One turn moves every row onto another: examples first, then more rows asked:
Mes: [-19 -18  -9  -5  12 -17   5   4 -17  11   2 -18   0   5   6  -1  31   5
 -15 -22 -17  25   3]
tep: [ -6  -3   2   1  38 -29  -3  28 -49   6 -25  38  -9 -12   0  -3  16  28
  -4  19  -4   6  -7]
Marip: [  5 -15   3 -13  34 -47   4   6 -13  12 -30   7 -28 -15  -2 -33   6   9
   1  29 -19  16  40]
ruz: [ -8 -29   1   6  -3 -21 -24  -1 -20  26 -19  20 -34  14  11 -33  10   8
 -19  22 -38  -3  30]
taf: [  1 -19  -5 -12  25 -44   4   4 -15  10 -27   1 -25 -16  -8 -32  -5   9
   3  25 -20  18  42]
dop: [-35  -2 -20   3  25 -20 -17  16   1 -19 -40  24 -19  -4   5 -11  16   8
  -3 -16  -8  12  -5]
ruzo: [-15  -2   6   6  43 -28  -4  24 -47   5 -26  28   2  -8  -2  -9  26  37
 -19  21  -3   2  -2]
fosim: [ -1  -5  -6  -6  13 -23 -12  -2 -15  15 -43  -3 -31  -4  12  15  21  27
   4  21  10 -29   7]
Fene: [  1  -3   5   6   8 -27 -20  20 -24 -23   7  11  -4   9  -6  -5  28  11
 -30  18   1 -20  16]
merip: [-26  -3 -17   1  34 -12 -26  21 -20  18 -21 -21 -27  24  -5   2   2  -4
   3  26  -9  29  14]
bof: [ -5 -19   9  -8  27 -26 -16  32  -3  13  -3   1  -9  -4 -13 -29  47  -8
   0  10 -41 -23  15]
fava: [-19  -6 -13 -11   6 -15   0  10 -16   6   7 -10  -1  -5   2  -8  19   5
 -19 -24  -9  21   6]
zab: [  2  -9   0  19  -3 -50 -18  16 -39  14 -17 -13 -18   4   9 -27  33  18
  10  17  14   4  -7]
Lum: [-12  -1   1   9  31  -3 -16  22 -10  22 -40  -3 -14  -5 -30 -44  13  25
 -28  17 -19   5   6]
befa: [  4 -11  -4  15  -6 -59 -13  11 -33  19 -18 -16 -18   3   5  -9  31  21
  18  14   8   1   3]
gerot: [ -1 -28  18  -8  28 -11  -8  31  -7  14  -6   3  -9  -6 -17 -25  49  -8
   1  -1 -31 -12  14]
buva: [-16 -35  -7   1  -4 -24 -26  -2 -21  22 -19  23 -31   8   8 -28   4   9
  -7  22 -42  -4  30]
Ras: [-34  -4 -31  -8  24 -19 -21  24   0 -12 -34  28 -18  -9   5  -7  22   9
  -3 -12 -12  13  -6]
nur: [ -1 -14 -15   0  33 -18 -40  20  -9   6 -12 -29 -13   8  26  -2  12  20
  17   2 -31   9  30]
med: [-11 -36   5   3  -6 -16 -25   3 -19  26 -24  19 -31   8   9 -33  12   1
 -17  22 -35  -5  27]
Mak: [ -6 -10  -4   2   6 -24 -13   3 -15  20 -43  -1 -29   3  12   8  12  36
  12  23  13 -21   2]
Zasat: [-16  -9 -11  -7  16 -23   2   6 -13   8   8 -14  -6   2   2   1  26   9
 -12 -30 -12  20   2]
tagi: [  5 -17  -4  -8  13 -28  -6   7 -12  24 -44  -4 -28   1  11  12  21  27
   9  18  10 -27  10]
burum: [ -7 -13 -10   7  37 -12 -39  14 -12   1 -10 -18  -1  -3  33 -13   6  18
  18  -1 -25  11  22]
Gim: [-27  -3 -16   0  32 -15 -27  26 -24  14 -26 -22 -31  28   3  -9   1   8
  14  23 -16  30  12]
Zuli: [ -6 -24  10  -9  28 -16 -14  22  -5   7  -6  -3  -7  -5 -22 -21  44  -8
  -4   7 -44 -18  17]
pora: [ -3 -16 -13   7  35 -14 -42  18  -7   4 -11 -18   0  -1  32 -12  13  20
  19   5 -28  14  20]
geb: [ -3 -26  11 -13  22 -16 -19  32  -7   9  -8  -6  -9 -12 -18 -22  49  -9
  -2   8 -37 -14  13]
sirid: [-26 -11 -30   2  25 -15 -16  20   7 -20 -48  16 -19   1   6  -7  23   8
  -3  -6  -7  17  -4]
tufit: [  8  -9  -2   0   4 -34 -18  16 -24 -12  15  14  -9   5 -11  -1  28  17
 -31  22   0 -14  11]
Zala: [ -6 -32  -6   6  -1 -26 -19  -2 -25  29 -15  11 -36   9   2 -26  11   4
 -14  24 -37  -4  40]
fek: [ -1 -23  -4  -5  29 -39   0   4 -14   9 -31  11 -30 -15   1 -41   2  18
   9  33 -22  10  40]
pavaf: [ 10  -7  -1   7  14 -26 -23  18 -22 -12  17  13 -11   7  -4  -5  29  16
 -33  18   5 -13  16]
vuve: [ 12  -4   0   4   0 -27 -25   7 -25 -18  15  13 -13   5  -6   0  20  18
 -27  15  -2 -13  11]
Lamik: [-13 -11   4   1  24   3 -22  25 -11  13 -44  -4 -15 -14 -32 -40  20  21
 -25  15 -20   9   1]
deban: [ -6 -12 -12   9  40 -19 -38  17 -19   5 -11 -23  -5   5  31 -15  10  32
  20   3 -29   7  21]
tiba: [-23  -8  -5  -5  10 -23   3   1 -17   7   3 -11  -3  -2   2  -2  24   2
 -15 -31 -14  18   6]
dum: [  3 -20  -3  17 -10 -52 -19  10 -31  18 -23 -15 -23   8   2 -24  33  28
  13  16   8   7  -6]
beniv: [-32  -1 -17   2  33 -15 -31  18 -24  13 -18 -16 -31  22  -5   1   4  -6
   3  20  -9  28  14]
vumu: [ -9  -8   1   7  47 -25  -4  32 -43   7 -20  36  -6  -8   5 -11  23  33
 -16  22   3   4  -3]
gadak: [ -2  -7  -3  -7  21 -25 -17   1 -16  21 -38  -2 -30  -3  15  12  25  31
   0  21  15 -27   6]
suge: [  4 -21   4 -15  29 -48  -1   2 -10  11 -33   4 -24 -23  -8 -35  10   9
  -2  29 -19  19  38]
vemi: [  0  -9  -3  19  -7 -52 -15   8 -43  15 -19 -14 -18   2   8 -22  33  19
  16  14   4   5  -8]
til: [ -7  -8   0   3  35 -27  -2  32 -43   6 -27  38   0 -12   3 -12  17  35
 -15  23  -2  -2  -5]
rebu: [ -7 -11   4  10  28   1 -24  19  -5  11 -40   5 -21  -6 -37 -40  25  23
 -25   8 -16  12   5]
rup: [-28  -5 -28   3  23 -15 -17  25   0 -13 -40  23 -21   3   7 -10  19  11
  -3 -16  -6  14 -10]
Rituf: [-25   1 -19   4  34 -17 -29  26 -24  10 -20 -22 -32  33  -2  -1   2   0
   6  23  -8  16  19]
gopot: [-12 -10   1  10  28   0 -15  23 -13   8 -45  -1 -13  -8 -34 -44  16  18
 -20  11 -26  10   4]

fosim turns into ruz
nur turns into Mak
Now find these:
dum turns into taf
Zasat turns into til
sirid turns into vuve
Lamik turns into tiba
zab turns into suge
rebu turns into fava

